(in the rows, 128 means zero)
Rotation paths and how fast each direction turns (deg/step):
Each turn is a multiple of 5 degrees from 10 to 175, or 0.
Each row of a path follows its step; steps can be skipped.
Rotation 1:
step 2: [133 130 117 132 129 135 132 137 132 131 122 131 133 120 119 134 114 126
 128 129 110 141 141 129 125 133 124 129 122 138 127 133 115 125 120 121
 122 118 112 133 120 147 114 117 126 135 120 123 119 145 126 126 130 126
 135]
step 3: [137 133 122 126 131 131 132 138 136 121 114 137 138 139 125 137 128 126
 116 115 125 126 134 125 131 126 145 124 136 120 122 123 126 133 128 114
 136 132 124 128 115 153 135 122 125 130 130 137 114 132 123 120 133 117
 135]
step 4: [127 129 127 134 131 134 119 126 133 116 128 133 134 149 116 133 138 122
 121 138 124 126 140 135 117 125 121 125 124 119 133 135 130 134 135 123
 132 121 125 125 112 137 145 134 127 117 112 138 112 136 129 130 119 134
 124]
step 8: [127 125 117 132 128 142 124 133 137 123 139 141 134 132 128 130 134 128
 130 128 139 129 128 122 129 128 130 130 133 125 132 147 126 141 120 112
 130 122 110 131 126 143 129 121 117 123 120 144 111 139 120 134 132 123
 135]
step 9: [124 134 119 135 128 140 142 120 118 118 127 127 128 142 116 131 128 134
 111 126 114 121 149 127 133 129 132 127 119 136 126 140 128 130 116 124
 132 129 120 124 121 135 127 132 129 124 118 137 115 136 117 125 114 124
 137]
step 12: [122 134 121 140 115 132 130 136 134 122 128 124 135 142 125 133 138 126
 136 133 126 120 153 118 128 128 130 131 132 135 131 135 129 135 134 115
 131 116 118 129 123 124 136 117 115 126 114 128 117 139 135 123 112 128
 130]
step 19: [125 133 111 132 134 136 125 124 134 114 126 140 131 125 129 137 132 127
 139 119 136 126 135 124 130 128 116 129 123 119 126 137 127 133 132 113
 131 121 133 136 110 144 126 133 119 116 124 132 112 143 121 122 126 118
 121]
step 23: [131 124 119 124 123 135 127 144 136 123 133 128 136 137 126 137 129 115
 126 123 123 130 151 111 129 123 121 122 122 129 130 138 112 132 129 125
 120 119 126 130 122 136 132 117 124 132 123 135 116 149 136 140 124 121
 124]
[128 124 127 131 126 130 129 127 129 131 126 129 128 127 131 128 128 128
 127 125 129 128 129 129 130 128 125 132 124 127 131 128 126 126 127 133
 125 126 135 128 126 132 126 129 124 128 126 127 129 125 131 125 128 127
 131]
80
[126 127 127 127 127 132 131 125 132 130 127 129 129 128 127 127 129 129
 125 126 130 128 132 124 130 129 129 128 128 131 135 128 129 129 128 130
 132 126 127 129 134 124 126 129 130 127 129 129 129 128 129 130 128 126
 125]
25
[125 130 130 128 126 128 127 127 131 128 128 126 127 131 129 127 125 125
 125 129 126 130 129 129 129 121 129 126 126 128 129 127 128 126 129 128
 129 130 133 127 126 128 134 127 128 131 128 131 129 128 129 135 128 128
 129]
60
Rotation 2:
step 2: [132 134 119 142 131 139 125 126 129 118 113 140 116 135 137 128 121 139
 131 127 120 123 134 132 144 123 135 121 128 125 119 132 138 129 114 133
 131 130 122 118 131 136 128 137 124 113 138 129 128 135 117 140 119 121
 128]
step 5: [126 120 126 133 139 143 133 126 122 123 128 131 129 122 134 123 120 130
 127 134 133 122 121 140 127 131 131 110 133 127 116 121 126 131 106 123
 138 130 118 123 136 125 127 130 111 133 131 130 131 140 131 144 118 123
 142]
step 12: [130 115 123 138 143 115 135 138 135 125 130 127 135 133 121 125 139 143
 139 128 134 126 121 140 123 135 128 134 127 132 131 108 138 124 127 131
 136 134 135 128 121 142 138 132 130 109 132 131 129 120 124 129 134 131
 127]
step 13: [117 126 111 128 132 133 138 128 123 129 139 132 125 134 125 133 125 141
 152 131 136 114 125 130 133 126 109 121 123 121 121 131 134 131 113 135
 127 135 117 128 116 127 124 124 117 127 133 131 134 129 115 127 126 129
 131]
step 20: [116 120 128 124 129 126 128 135 131 125 115 127 133 114 135 120 124 132
 125 122 123 127 124 119 131 134 125 131 146 137 135 115 128 120 120 125
 119 133 131 119 127 144 141 128 121 115 131 147 142 134 126 132 139 130
 128]
step 22: [125 129 122 128 136 130 137 134 125 129 127 150 118 145 129 127 130 125
 143 127 137 134 117 121 134 137 129 126 137 131 132 123 115 133 112 131
 127 131 119 120 134 112 129 127 117 120 132 133 132 128 117 127 119 113
 130]
step 24: [134 122 119 138 140 126 129 127 133 120 126 140 135 125 122 121 129 133
 127 125 137 111 135 140 121 132 111 129 125 130 114 118 129 134 117 139
 133 137 125 132 128 119 140 130 137 137 133 130 135 116 132 141 133 127
 139]
step 26: [115 139 116 126 126 128 132 137 123 132 145 126 138 119 129 129 118 139
 131 134 136 116 123 137 130 116 134 124 140 133 128 113 126 115 127 122
 129 126 125 115 117 122 124 134 133 124 142 130 116 131 130 136 135 138
 134]
[129 131 130 129 129 129 130 130 129 127 126 130 124 125 130 128 132 131
 125 129 127 126 132 128 130 126 131 132 129 127 126 126 126 128 128 133
 127 126 127 128 125 126 126 126 131 130 127 130 123 127 128 129 129 130
 125]
45
[128 126 130 129 128 127 127 126 129 128 122 128 129 125 127 127 123 128
 125 131 125 127 127 130 129 123 129 123 129 126 127 127 127 133 130 129
 129 131 131 126 129 127 132 126 127 127 131 127 127 127 131 131 129 129
 126]
115
[128 124 128 128 130 128 126 129 121 127 128 130 127 132 127 130 128 129
 124 124 130 125 131 124 130 128 128 126 129 129 131 126 128 133 130 131
 129 127 129 130 127 131 129 129 128 126 130 131 126 128 125 125 127 129
 127]
35
[129 125 132 126 125 126 125 126 124 130 129 129 126 127 125 127 132 132
 127 127 125 126 128 134 126 128 130 127 131 129 127 129 128 124 128 128
 133 130 129 128 127 128 126 126 130 125 128 126 126 129 128 129 125 125
 132]
155
[126 129 126 129 126 130 127 128 132 128 128 132 129 130 128 128 130 129
 126 127 124 130 133 126 128 127 128 129 129 130 132 129 133 126 129 122
 125 128 130 128 125 129 129 125 126 127 132 127 125 128 131 130 125 130
 128]
40
[125 131 132 130 130 127 126 125 126 126 127 129 130 127 126 129 127 128
 127 128 130 128 126 131 127 127 128 129 129 133 129 123 128 127 129 124
 126 126 126 126 130 131 125 131 131 126 127 129 130 129 131 129 128 132
 122]
125
Rotation 3:
step 0: [130 119 140 137 137 132 120 134 123 132 112 144 123 126 128 129 123 135
 119 127 138 130 131 132 150 126 128 139 137 128 117 118 136 136 124 134
 141 128 134 135 139 123 130 128 118 127 122 136 122 128 117 125 123 111
 127]
step 4: [114 135 139 132 124 139 123 121 122 139 130 125 124 139 138 134 123 137
 121 131 122 133 116 142 141 143 135 128 130 134 124 133 131 139 124 130
 141 133 125 134 141 118 129 134 123 131 134 135 137 126 106 128 132 127
 126]
step 10: [124 135 133 135 141 120 132 128 120 133 118 142 120 136 130 127 122 126
 133 141 116 145 133 124 146 129 128 135 118 137 128 118 128 140 119 127
 129 126 123 122 137 131 147 129 124 123 128 136 125 127 116 115 135 132
 124]
step 16: [117 122 143 141 142 122 122 120 121 138 115 140 134 123 123 128 115 129
 130 126 132 134 117 135 139 130 133 134 145 122 122 121 140 146 120 124
 128 127 118 126 130 133 127 130 123 122 124 135 133 136 124 125 118 114
 130]
step 17: [129 125 130 140 122 131 123 127 127 129 123 138 122 138 131 130 134 123
 137 135 130 122 124 124 141 137 144 138 137 141 121 117 135 134 125 122
 112 140 124 135 145 115 138 124 120 140 140 131 127 128 118 128 135 125
 124]
step 19: [126 117 133 137 135 123 129 121 136 139 122 145 134 128 116 124 112 139
 130 134 131 139 131 140 146 123 122 129 138 136 124 120 137 131 128 138
 127 121 127 124 143 130 125 132 122 128 134 128 142 127 121 132 115 115
 132]
step 22: [122 127 124 133 136 128 125 110 129 144 129 142 133 123 114 135 118 140
 141 136 118 145 128 136 145 135 122 127 128 134 127 136 134 121 129 130
 132 120 123 128 135 133 137 138 135 137 129 128 136 121 130 129 125 120
 119]
step 24: [130 137 134 134 136 144 135 124 129 125 127 134 124 136 126 132 108 133
 138 116 118 124 124 131 131 142 138 128 127 136 131 131 134 142 134 131
 125 135 113 139 129 120 144 127 113 124 126 140 125 128 130 127 143 124
 123]
[126 127 124 126 130 128 132 129 129 124 127 124 131 125 128 127 128 127
 130 128 128 131 129 130 127 134 125 126 128 125 128 127 130 125 133 128
 126 127 124 128 129 126 127 133 126 126 128 125 126 128 127 131 127 126
 126]
110
[125 127 128 128 126 130 125 131 123 131 129 128 128 129 127 125 129 124
 129 127 128 129 125 131 125 128 126 128 130 122 127 131 131 129 129 132
 129 128 129 131 129 131 131 128 129 129 126 126 126 125 126 127 126 130
 133]
155
[129 124 129 129 130 131 132 130 127 126 126 132 130 126 128 128 127 133
 130 125 128 125 129 130 127 124 131 128 133 128 131 128 130 127 128 130
 130 127 125 126 128 126 132 129 129 130 128 126 127 128 133 126 126 126
 130]
135
[131 127 130 128 126 126 130 126 126 126 127 125 127 127 123 124 125 130
 126 128 128 130 120 126 128 127 129 128 129 128 125 130 129 126 127 125
 129 129 129 127 130 125 127 127 125 131 132 124 129 127 127 128 126 131
 128]
25
Rotation 4:
step 1: [121 133 114 111 130 137 132 134 120 114 135 114 115 126 136 143 135 133
 132 115 131 118 132 130 134 137 137 142 121 128 117 114 132 124 128 127
 124 131 135 123 121 131 130 128 127 135 132 140 128 125 125 143 135 120
 126]
step 3: [121 120 125 117 118 126 138 135 128 121 119 144 125 108 110 132 138 144
 121 119 131 129 121 125 131 129 133 132 126 117 128 125 123 128 113 125
 125 133 133 137 135 126 127 131 136 133 121 125 125 136 131 127 129 143
 114]
step 5: [118 114 123 140 130 132 114 130 115 130 121 115 125 118 129 124 122 134
 139 133 131 135 140 137 134 133 133 120 127 131 133 127 139 122 113 120
 115 136 127 136 142 121 121 142 136 130 127 132 131 128 122 125 145 122
 126]
step 10: [123 126 133 122 125 125 129 128 129 117 137 125 122 125 129 120 123 131
 136 119 119 117 125 126 150 133 127 114 123 128 133 129 116 130 118 130
 144 143 131 146 123 134 126 124 130 141 117 128 139 128 139 141 131 125
 119]
step 17: [132 141 131 122 123 139 153 127 123 114 129 120 121 120 116 131 111 127
 129 124 131 110 122 117 119 130 142 120 118 129 125 129 133 125 127 118
 133 142 124 126 130 126 134 130 131 139 134 134 125 134 124 134 130 127
 132]
step 21: [127 129 121 139 129 141 131 135 129 136 132 131 142 125 120 142 113 130
 140 128 131 137 144 132 128 135 134 113 116 128 130 122 116 122 126 133
 113 130 126 130 130 119 129 133 125 131 134 130 143 124 117 128 134 142
 122]
step 22: [116 126 136 139 131 144 136 135 131 109 119 121 138 123 131 123 114 130
 128 134 130 138 120 151 129 129 118 131 131 139 123 125 137 108 132 128
 130 131 129 128 120 130 128 131 128 129 130 117 118 125 139 126 125 129
 131]
step 26: [124 136 117 115 134 144 131 134 129 118 136 120 116 134 120 135 127 112
 123 122 119 128 130 130 137 135 128 133 120 136 131 122 122 123 134 124
 125 134 134 127 123 131 125 123 132 135 117 129 127 120 137 136 136 117
 100]
[128 125 132 131 128 129 127 125 128 127 124 130 131 130 129 131 131 127
 131 125 129 133 128 131 123 129 127 125 128 129 128 129 130 128 125 125
 123 129 127 130 127 127 125 127 124 127 127 125 130 126 127 128 128 129
 126]
45
[131 127 128 127 128 131 130 127 131 125 131 123 131 126 126 127 126 128
 135 129 130 128 124 128 124 128 130 132 129 128 127 125 129 129 127 127
 126 124 131 128 129 129 131 127 123 128 127 128 127 131 131 126 127 129
 127]
70
[133 127 130 130 126 133 125 129 131 128 127 128 127 128 131 127 128 128
 128 126 131 124 129 122 128 129 128 127 126 126 130 126 128 129 129 126
 128 131 127 128 130 132 128 130 128 130 123 125 128 127 126 127 128 132
 131]
100
[128 125 130 122 128 126 122 127 125 127 130 126 126 127 127 130 132 132
 128 126 132 128 130 129 131 130 127 130 128 125 127 128 131 130 127 127
 130 128 127 131 129 127 127 127 128 125 129 126 127 133 127 128 130 127
 130]
10
[126 128 128 128 131 128 127 128 129 128 130 129 130 129 128 131 124 126
 131 126 131 125 128 126 129 127 124 127 128 129 130 134 123 132 125 127
 133 125 126 127 126 125 126 128 125 128 130 128 129 128 128 126 125 128
 131]
175
Rotation 5:
step 0: [116 125 119 137 138 123 139 121 125 137 124 129 130 141 123 140 132 132
 129 120 124 122 140 144 137 130 135 122 123 133 135 115 140 124 127 130
 127 124 118 120 139 144 138 119 133 135 124 136 111 111 113 128 119 130
 144]
step 4: [117 135 137 135 132 141 127 118 140 135 135 127 136 118 135 107 127 129
 126 124 127 132 126 130 126 141 118 120 141 112 136 133 134 140 136 119
 125 112 125 114 128 115 142 121 127 130 116 125 129 122 137 125 120 116
 139]
step 5: [134 134 142 117 133 125 138 127 114 132 145 124 116 125 117 132 130 124
 129 134 142 126 132 134 120 146 137 125 136 127 125 135 123 127 125 113
 132 128 117 126 107 121 137 113 124 127 135 130 134 131 125 134 108 124
 141]
step 6: [134 128 128 132 124 120 133 127 124 140 140 124 126 125 127 141 115 155
 115 135 115 119 141 113 139 132 116 114 129 128 120 128 122 128 129 134
 131 136 124 147 121 131 134 119 124 121 133 120 135 130 129 133 120 142
 127]
step 10: [138 135 108 137 113 127 120 120 129 121 128 125 126 140 107 130 114 130
 140 132 138 145 133 139 131 122 129 125 124 112 135 129 130 133 128 132
 111 128 117 123 129 123 137 138 132 123 131 134 134 133 131 137 114 139
 125]
step 11: [155 125 135 127 127 138 137 124 140 141 124 118 113 122 132 120 126 131
 122 118 133 129 127 142 123 114 126 127 138 116 136 140 130 126 130 144
 122 127 110 136 132 134 118 138 135 120 130 127 129 119 131 137 126 121
 135]
step 16: [133 118 126 142 127 125 126 135 121 125 131 146 126 125 136 124 135 135
 117 118 130 125 122 125 142 132 121 126 120 118 121 124 128 134 122 141
 120 106 116 128 117 122 140 125 115 144 126 145 136 121 135 134 139 124
 135]
step 17: [130 135 109 118 120 142 131 138 127 118 127 130 127 112 135 119 117 132
 135 137 127 119 126 119 113 149 124 128 127 126 118 130 128 122 131 128
 107 127 109 114 115 120 119 127 125 138 130 128 132 128 126 127 123 119
 124]
[128 127 127 128 129 135 130 127 131 127 126 129 130 126 128 127 125 128
 132 129 128 129 130 127 126 123 130 123 127 128 127 129 131 127 130 129
 130 125 127 129 128 130 127 128 128 130 125 125 124 125 127 129 125 133
 126]
100
[127 125 130 128 128 131 131 127 129 123 128 127 128 129 131 130 127 129
 130 128 130 129 123 127 122 130 130 130 132 128 133 130 127 128 130 129
 125 128 127 127 129 125 123 127 124 124 129 128 129 127 128 129 127 128
 130]
115
[133 125 126 127 127 126 126 124 130 127 127 124 131 129 125 126 133 128
 135 128 127 125 129 128 128 128 126 127 131 128 131 131 129 128 126 127
 128 127 126 128 129 129 127 131 130 126 126 130 124 130 128 127 129 126
 129]
40
[125 128 130 128 127 127 129 133 125 130 131 127 130 126 127 130 129 128
 129 128 125 123 127 129 130 126 126 126 129 129 132 131 130 126 126 130
 134 123 127 125 126 127 129 129 126 125 131 126 130 130 128 125 127 131
 128]
45
[127 126 124 127 129 124 128 129 128 127 131 130 128 131 129 127 128 126
 127 130 131 128 126 124 129 123 126 128 129 129 129 123 131 127 124 126
 128 126 131 126 128 127 126 127 126 124 127 130 125 126 128 131 132 129
 125]
55
[123 124 130 127 129 129 133 126 132 130 127 124 126 130 123 128 127 128
 127 129 129 131 130 128 130 132 126 127 130 130 127 125 127 127 128 125
 127 124 128 127 129 131 128 128 129 127 130 126 128 130 132 127 128 130
 131]
10
[126 128 128 128 129 131 126 128 128 129 133 128 128 128 129 130 129 129
 127 129 125 127 129 130 124 130 123 123 124 127 128 129 126 126 130 130
 124 126 129 130 129 130 125 127 130 125 129 126 126 128 126 128 131 124
 124]
135
Rotation 6:
step 2: [123 136 146 120 123 123 122 122 130 126 131 130 140 133 126 112 133 119
 116 123 114 120 137 135 135 145 108 131 121 132 126 133 139 140 130 118
 132 128 135 129 127 138 126 120 120 128 136 119 136 132 146 122 121 132
 114]
step 5: [122 137 138 145 136 136 124 126 128 130 133 115 131 120 131 112 137 129
 120 125 111 125 124 137 138 133 108 129 130 128 113 129 148 134 117 133
 136 128 135 136 129 119 129 124 124 131 134 127 137 133 138 117 121 127
 145]
step 10: [124 150 129 122 113 124 138 134 133 124 135 128 132 139 119 106 135 124
 119 132 116 135 124 133 125 134 110 140 117 132 122 134 129 124 132 136
 126 142 116 127 123 116 131 120 127 136 125 134 121 129 117 113 120 121
 124]
step 14: [123 133 144 147 113 133 139 127 117 142 139 128 133 137 127 115 118 134
 115 128 124 128 131 139 141 139 107 129 139 136 122 135 129 133 122 116
 127 121 115 126 119 135 128 125 130 143 134 124 123 130 128 123 132 134
 130]
step 19: [141 131 128 133 130 128 124 144 142 127 139 125 128 131 123 109 145 127
 113 123 125 128 125 138 132 134 115 131 118 133 128 129 131 121 145 121
 125 114 126 117 107 135 117 120 136 135 119 131 133 127 125 130 122 136
 123]
step 22: [132 129 131 136 120 129 122 130 137 119 146 117 121 142 133 108 132 119
 113 137 132 142 124 124 134 132 105 125 120 123 128 129 134 124 135 120
 135 127 118 137 114 123 136 122 119 121 131 127 136 114 127 121 128 139
 135]
step 23: [120 126 141 138 141 121 129 133 133 127 137 122 136 119 132 118 139 139
 130 137 122 128 128 145 133 131 108 121 133 137 112 126 150 133 124 119
 136 123 123 138 116 118 121 128 122 129 132 130 128 131 134 122 119 134
 143]
step 25: [132 144 137 137 121 125 133 133 124 122 143 121 142 131 136 115 120 115
 125 124 118 129 125 133 132 124 109 135 115 131 128 138 120 130 132 130
 126 111 114 124 127 118 128 115 126 135 132 131 125 118 127 105 122 132
 122]
[128 129 129 127 122 130 129 129 128 126 131 129 129 129 129 132 125 128
 130 128 127 132 129 127 127 132 129 129 132 130 132 129 126 126 125 130
 124 130 125 128 129 130 131 128 127 131 129 129 125 125 127 123 127 131
 128]
100
[127 131 128 127 130 131 126 126 128 124 131 125 125 130 129 128 130 131
 129 128 128 128 128 128 129 128 126 129 128 125 129 124 128 129 125 129
 131 134 130 132 129 125 130 132 127 126 127 128 126 127 123 130 127 129
 130]
65
[128 126 129 130 123 127 131 126 127 127 126 128 129 132 131 124 127 126
 128 128 129 125 127 126 129 126 128 130 127 127 131 129 128 134 129 126
 131 132 126 129 127 128 128 130 128 131 133 129 130 128 124 126 129 125
 124]
95
[129 126 125 123 129 125 129 126 127 130 127 129 124 131 132 123 128 129
 128 124 125 128 126 125 125 130 128 127 129 131 127 123 127 128 127 129
 124 126 128 129 128 126 124 127 124 130 129 128 126 125 128 129 128 126
 129]
125
[129 125 125 128 129 128 130 131 132 128 131 125 128 125 129 127 132 129
 132 126 127 128 127 128 128 125 130 124 133 127 133 129 130 127 126 124
 128 130 126 127 128 130 124 127 127 128 127 128 131 130 127 129 124 128
 130]
95
Rotation 7:
step 4: [118 138 131 127 121 131 124 121 125 122 126 124 146 119 132 113 132 124
 130 109 126 142 132 125 128 123 125 138 127 129 134 143 122 149 124 124
 134 114 129 143 137 128 124 134 120 130 128 131 125 122 136 132 144 133
 121]
step 7: [137 130 115 128 122 126 119 123 121 123 124 124 143 126 133 115 135 125
 117 117 121 141 132 134 130 130 119 131 124 137 126 146 144 131 140 134
 140 129 132 129 127 141 121 135 132 121 128 148 130 116 133 127 131 140
 134]
step 8: [130 115 117 126 120 123 126 119 120 124 108 117 126 131 135 124 123 126
 125 126 132 118 120 129 145 118 131 129 137 117 121 147 126 127 126 133
 128 124 133 119 139 119 125 131 124 114 124 126 135 114 144 130 135 138
 133]
step 14: [121 129 130 131 122 141 130 123 112 122 126 139 125 136 144 123 130 113
 114 120 138 122 145 132 132 130 127 132 131 129 126 135 122 141 131 133
 120 127 135 119 133 128 137 137 117 114 133 144 131 123 141 139 127 130
 132]
step 18: [132 136 126 140 131 123 120 130 125 137 133 118 131 129 126 124 127 126
 130 122 129 129 128 114 142 121 115 117 135 126 124 137 123 134 117 119
 125 121 138 120 118 141 131 139 119 126 109 142 129 120 138 134 141 140
 121]
step 19: [136 132 124 127 120 146 125 114 118 125 121 139 144 136 128 129 134 135
 115 113 126 122 134 125 133 121 118 128 124 135 125 146 134 137 128 134
 133 134 126 121 137 131 115 135 123 126 121 136 121 134 136 138 133 140
 117]
step 20: [140 124 126 121 116 127 134 120 123 133 122 126 129 116 136 112 123 118
 119 125 117 122 125 126 132 130 130 131 129 115 130 140 133 137 130 144
 128 128 120 125 130 127 118 144 112 116 134 130 124 112 128 133 137 133
 143]
step 24: [121 139 109 128 121 127 113 122 127 134 124 126 135 131 135 117 120 129
 127 121 115 128 132 128 126 125 120 141 119 120 124 143 137 140 122 125
 131 115 134 126 140 135 132 115 127 126 123 142 130 129 143 139 131 136
 127]
[129 129 130 126 126 133 129 127 130 129 129 130 126 129 127 125 127 132
 129 129 124 128 133 128 123 127 129 130 132 124 128 126 126 133 129 130
 129 125 125 128 127 125 127 128 124 127 129 127 129 131 127 128 130 127
 128]
70
[125 128 129 132 126 130 126 127 130 125 127 128 128 126 130 126 127 122
 124 129 127 131 128 129 124 132 128 132 126 128 130 126 131 128 127 132
 128 131 129 132 125 130 124 129 128 127 128 129 128 126 128 126 131 126
 129]
110
[130 129 122 125 131 127 128 128 127 129 125 123 127 127 128 125 127 131
 127 128 125 130 128 136 129 126 128 131 127 124 128 129 130 128 129 131
 126 130 130 126 128 128 126 127 129 128 126 125 130 129 130 125 126 128
 127]
25
[126 127 128 128 130 129 128 130 128 127 128 126 130 126 124 128 128 127
 126 124 129 129 124 128 129 126 128 131 126 127 131 125 120 132 129 125
 127 129 126 130 129 130 128 122 126 129 128 129 129 129 124 126 129 124
 129]
60
[127 131 125 129 129 127 130 130 134 126 130 131 125 131 128 124 125 126
 129 130 128 128 128 127 131 126 129 127 127 126 127 127 127 126 125 130
 128 128 130 124 128 129 126 124 124 131 128 129 127 125 128 133 128 126
 130]
120
[130 129 124 126 127 125 127 129 128 131 126 131 128 126 129 129 127 129
 123 128 126 128 131 124 128 132 128 128 129 128 132 125 126 128 126 125
 128 126 130 132 128 127 126 128 127 130 124 126 128 127 128 130 126 128
 122]
55
